128 stands for zero in the data rows.
Here are some points, one per row:
[155  90 141 114 133 127 111 135 160 168 152 134 150 157 106  74 121  96
 119 108 164 160 107 137 130 155 111 161 130  97  92 100 147 128  81  87
 140 160 140 148 135  83 108 123 142 105 118 117]
[138 165 146 150 163 132 117  68 145 109 151 111 178 101  97  64 113 187
 140 115  99 126 125 162 111 127 124 122 141  98 114 145 103 131 122 147
 123 115 148 150 134 110 150 126 132  92 141 132]
[151 158  99 139 124 140 154 158 150 111 142 108  97 110 137 158 164 125
 145 123 107 146 125 150 150 119 141 133 182 155 134 122 143 133 121 160
 124 140 103 122 111  98 149  97  93 113 100 148]
[125 128 144 129  91 101 142 155 107  66 109 126 139 114 139 118  92  88
 136 136 137 148 107 131 107 110  72 126 107 118 165 115 139 118 123 150
 113  88 154 142 121 148 158 143 140 115 148 144]
[ 78 121  99 132  69 130 120 143 117 140 137  93 127 103 102 148 158 133
 154  96 159 164 120 171 126 145 143 121 128 144 130  88 153 159 165 126
 125  89 151 181 122 169 123 163 151 167 151 105]
[102 109 111 135  81 126 150 159 127 132 124 130 130 140  96 106 181 148
  91 157 118 147 101 126 137 133 108 146 123 190 164 134  90 104 120 124
 151  93 118 152 140 152 152 171 134 146 126 139]
[125 118 112 128 182 132  78 134  75 102 136 118 158 119 127 155 137  99
 103 138 120 133 131 118 148 162 165 143 105 113 105 137 120 136 139 138
 101 118 135 137 137 134  96 127 120  75 123 148]
[141 157 127  68 129 112 139 100 116 146 104 141 103 191 111 125 128 137
 124 131 129 137 154 147 150 123 120 142 113 102 100 122 141 135 122 116
 115 140 111 142 171  92 153 133 133 121 128 119]
[153 148 139 116 163 128  97 141 123 119 137 153  80 117 128 154  45 112
 134 100 125  90 117 143 107 146 107 159 145 172 147 116 112 119  94 104
 146 124 144 161  69 165 128 138 149 132 132 119]
[121 165 137 123 134  94 122 120 152  96 140 113  83 107 140  89 131 149
 140 149 207 113 136 131 174 163 116 112 143 132 171 114  83  96 163 105
 114 161 134 111 125 120  73 112 119 148 126 141]
[ 99 122 143  99 131 123 164 116 161 139 156 114 133 102 171 161 118 158
 137 116 112 133  92 125 104 148 121 136 117 114 129 131 113 148 173 124
 174  98  90  68 102  94 107 181  82 140 107  88]
[169 122 134 117 175 123 134 129 137 155 139 157 167 141 122  93 145 143
 176 158 121 141 148 147 147 137 147 141  93  82 138 104 149 128 106 119
 128 134  94 130 154 153 146 106 146 145 125 132]
[167 119 116 146 134 147 133  39 119 118  74 125 162 175 110 139 101 164
 162 143 163 148 141 191 141 111 134 131 114 123 106 149 136 113 109 142
 160 115 110  98 124 148 121 124 143 121 116 128]
[100  86 105 118 118 125 124 115 138 184  99 138 102 100 106 108  57 131
 113 124 117 113 130 123 169 145 162 136 162  95  99 122 114  89 102 159
 126 118 137 115 168  97 134 128 129 151 151 123]
[105 121 121 151 180 147 160 164 126 146  98 151 112  98 142 122 143 159
  96 120 115 140 145 142 117  44 149 135 140 139 131 110 125 120 141  99
 137 162 148 121  94 112 112 143 131  92 124 174]
[125 110 117 135  84 102 149 145 129 126 135  81 121 139 134 106 149 122
  89 132  93  86 124 125 147 113  97 166  96 153 145 103 152 134 162 132
 114 115 161 128 128 180 154 137 143 122 128 106]
[126 139 103 148 107 139 105 156 109 103 101 158 132 124 120 136  96  93
 146 152 120 123  89 137 120 101 107 134 122 121 143 115 111 137 196 101
 139 125 163 149 119 126 195 123 115 141 128  99]
[126 189  96 149 139 140  91 125 126 143 148 144 159 106 122 176 164 108
  77 107 125 125 134 105 131 147 131 126 101  88 113 134 121 117 122 138
 132 113 133 118 134 143 107  96 138  77 121 148]
[125 137 111 123 136 141 173 124 130 107 122 127 149 155 141 156 161 106
 137 117  78 118 110  96 110 168 166 118 110 110 131 129 102 135 106 158
 113 156 149 140 114 133  89  98 174 118 141 139]
[105 155 154 149 131 127 114  91 141  94  98 151 147 193 112 153 144 124
 136  95 110 116 102 101 121 127 176 140 117 142 126 130 149 132 135 114
  96 114 100 125 152 121 109 127 123  91 149 151]
[120 153 173 117 187 142 116  75 116 165 115 140 151 133 125  98 150 159
 154 144 106 170 144 133 133 149  90 124 146 131 108 113 137 127 117 151
 121 112 124 115 125 147 150  92 125 116 126 125]
[110 119 102 138 154 128  92 117 159 116 183 112 128 159 134 206 133 100
 121 150  77 127 126 133 119 132 115  97 107 120 107 111 103 141  93 110
 119 162 148  90 159 120 113 128 148 131 161 150]
[135 145 192 122 112 136 143 149 138 127 130 123 150 105 131 128  90  82
  87 143 125 134 114 158  99 105 137 129 157 154 124 138 113 129 155 120
 128 160 122 142 166 163 113 117 135 171 117 126]
[160 134 136 128 125 104 104 145 131 141 129 147  87 126 136 148  74 152
 111 146 133 145  79 113  87  95 131 100  93 140 121 125 120 112 139 133
  91 115 142 159  81 121 117  97 129 174 108 119]
[ 87 119 115 135 133 152 138 112  81  99 177 135 123 124 170 153 114 169
 118 133 182 126  96  93 114 103 106 171  92 138 157 129 145 119 100 160
  97 166 150 146 144 127 137 114 146 165 118  93]
[116  86 169 117 119  85 141 150 110 127 161 121 136 131 107 201 131 159
 142 138 141 110 118 133 121 123 111 119 208 136 152 142 149 118 129 110
 190 112 172 172 139 116 107  99 152 126 124 124]
[122 114 161 157 122 139 139 104 106 165 114 101 112 202 159 110 119 121
 122 138 133 120 139 144 144 142 135 124 131  77 109 140 117 136 110  96
 133 126  89 161 132 111 158 109 131 130 129 142]
[ 94 167 145 134 120 122  81 138 124 123 114 122 122 182  75 118 110 123
 100 155 137 135 137 131 104 160 177 121 103 148 145 158 168 142 110 143
 157 156  87  83 102 119 129 141 139  81 136 118]
[148  95 115 146 117 114 112  77 131 204  77 137 137 120 120 128  89 158
 123 124 117 126 157 102 107 175 121 133 153 103 170 147 144 135 130 147
  96 156 131 132 168  99 134 161 120 168 123 135]
[186 151 167 162 118 132 142 173 118 118 123 122  74 112 113 134 121 155
 113 132 135 126 110 109 115 132 131 135 160 139 104 123 104 136 138 138
 135 154 121 116 161 176 124 157 135 141 151 102]
[ 99 106  93 128  92 130 169 157 106 111 146 124 114 123  86  95 149 129
 106 125 126 141 132 125  89 144 113 145 145 123 136 137 136 134 150  79
 143  74 151  98 126 157 146  84  90 167 139 112]
[ 93  93 117 132 103 146 177 154 173 117 144 133 120 124  93 139 122 135
 145 139 187 107 135 101 142 167  92 120  78 159 100 156 150 157 147 141
 108 100 184 150 123 176 169 141 125 145 115 177]
[110 130 122 105 150 149 105 107 126 117  99 118 122 140 104  89 118 157
 132 130 105 111 140 124 116 135 101 106 142  83 106 111 150 129 103 112
 117 140  83 138 143 144 129 120 127 110  92 119]
[138 108 142 122  48 137  72 136 113 125 127 160 107  86 157 104 169 105
 183 116  91 116 168 139 125 119 146 145 125 119 100 139 125 106 125 140
 125 141 132 100 122  88 131 131 117 147 120 164]
[144 123 100 122 122 130 111 138 164 113 152 163 118 148 193  85 108 119
 133 162 167 120 170 107 141  92 129 115 170 141 139 130 140 148 159 150
 124  92 109 116 123 113  89 144 133 142 135 128]
[118 126 119 158 145 107 124 109 123  99 144 136 130 127 135 157 109  97
 123 147  80 165 162  82 172 142 175 112  97 122 117 142 119 148 100 104
 125 142 147 147 132 130 125 138 139  92 103 101]
[157 125 130 105 133 146 155  97 113 126 120 117 103  53 139 121 179  81
  97  92 116 105  98 117 127 118 140 101 136 140 133 138 152 148 138 124
 158 134  92 110 108  97 146 114 128 127 128 158]
[159 124 117 155 136 154 154 177 131 120 138 145 126 111 117 157 166 121
 138 115 117 107 182 161 140 117 108 123 129 169 129 119 132 110 138 146
 103 130  85 128 101  92 108 110 119 109 134 117]
[140  97 122  69 112 114 114 149 142 114 114 107 193 141 185 119 116 163
 128  58 164 139 162  71 163 119 139  92 130 145 143 113  97 119 140 128
 156 143  95  87  97 131 147 134  55 143 144 114]
[134 128 146 103 154 120 120 141 139 142 135  98 120 137 139 114 149  67
 165 103 136 131 143 111 145  58 109 111 140 108 132 169 114 106 146 160
 146 109 120 112 122 130  94 174 103 170 129 104]
[141 149 108 126 141 124 163 128 117 173 106 116 148  71 164 107 185 113
 149 141 154  82 100 152  96  98 147  95 116 168 134 150 125 136  78 113
 102 147 140 111 117 116 116 147 115  79 133 123]
There is one direction along which these points spread out most. For each point below, how far along it does it lie, from 0 to 99? 50 is the average, and the first point above lies past it. One standard deviation of the points above along it is 16.
[138 165 146 150 163 132 117  68 145 109 151 111 178 101  97  64 113 187
 140 115  99 126 125 162 111 127 124 122 141  98 114 145 103 131 122 147
 123 115 148 150 134 110 150 126 132  92 141 132] 71
[118 126 119 158 145 107 124 109 123  99 144 136 130 127 135 157 109  97
 123 147  80 165 162  82 172 142 175 112  97 122 117 142 119 148 100 104
 125 142 147 147 132 130 125 138 139  92 103 101] 64
[110 119 102 138 154 128  92 117 159 116 183 112 128 159 134 206 133 100
 121 150  77 127 126 133 119 132 115  97 107 120 107 111 103 141  93 110
 119 162 148  90 159 120 113 128 148 131 161 150] 62
[141 149 108 126 141 124 163 128 117 173 106 116 148  71 164 107 185 113
 149 141 154  82 100 152  96  98 147  95 116 168 134 150 125 136  78 113
 102 147 140 111 117 116 116 147 115  79 133 123] 51
[167 119 116 146 134 147 133  39 119 118  74 125 162 175 110 139 101 164
 162 143 163 148 141 191 141 111 134 131 114 123 106 149 136 113 109 142
 160 115 110  98 124 148 121 124 143 121 116 128] 74
[100  86 105 118 118 125 124 115 138 184  99 138 102 100 106 108  57 131
 113 124 117 113 130 123 169 145 162 136 162  95  99 122 114  89 102 159
 126 118 137 115 168  97 134 128 129 151 151 123] 60
[141 157 127  68 129 112 139 100 116 146 104 141 103 191 111 125 128 137
 124 131 129 137 154 147 150 123 120 142 113 102 100 122 141 135 122 116
 115 140 111 142 171  92 153 133 133 121 128 119] 70
[134 128 146 103 154 120 120 141 139 142 135  98 120 137 139 114 149  67
 165 103 136 131 143 111 145  58 109 111 140 108 132 169 114 106 146 160
 146 109 120 112 122 130  94 174 103 170 129 104] 43
[125 137 111 123 136 141 173 124 130 107 122 127 149 155 141 156 161 106
 137 117  78 118 110  96 110 168 166 118 110 110 131 129 102 135 106 158
 113 156 149 140 114 133  89  98 174 118 141 139] 61
[155  90 141 114 133 127 111 135 160 168 152 134 150 157 106  74 121  96
 119 108 164 160 107 137 130 155 111 161 130  97  92 100 147 128  81  87
 140 160 140 148 135  83 108 123 142 105 118 117] 67
[105 155 154 149 131 127 114  91 141  94  98 151 147 193 112 153 144 124
 136  95 110 116 102 101 121 127 176 140 117 142 126 130 149 132 135 114
  96 114 100 125 152 121 109 127 123  91 149 151] 68
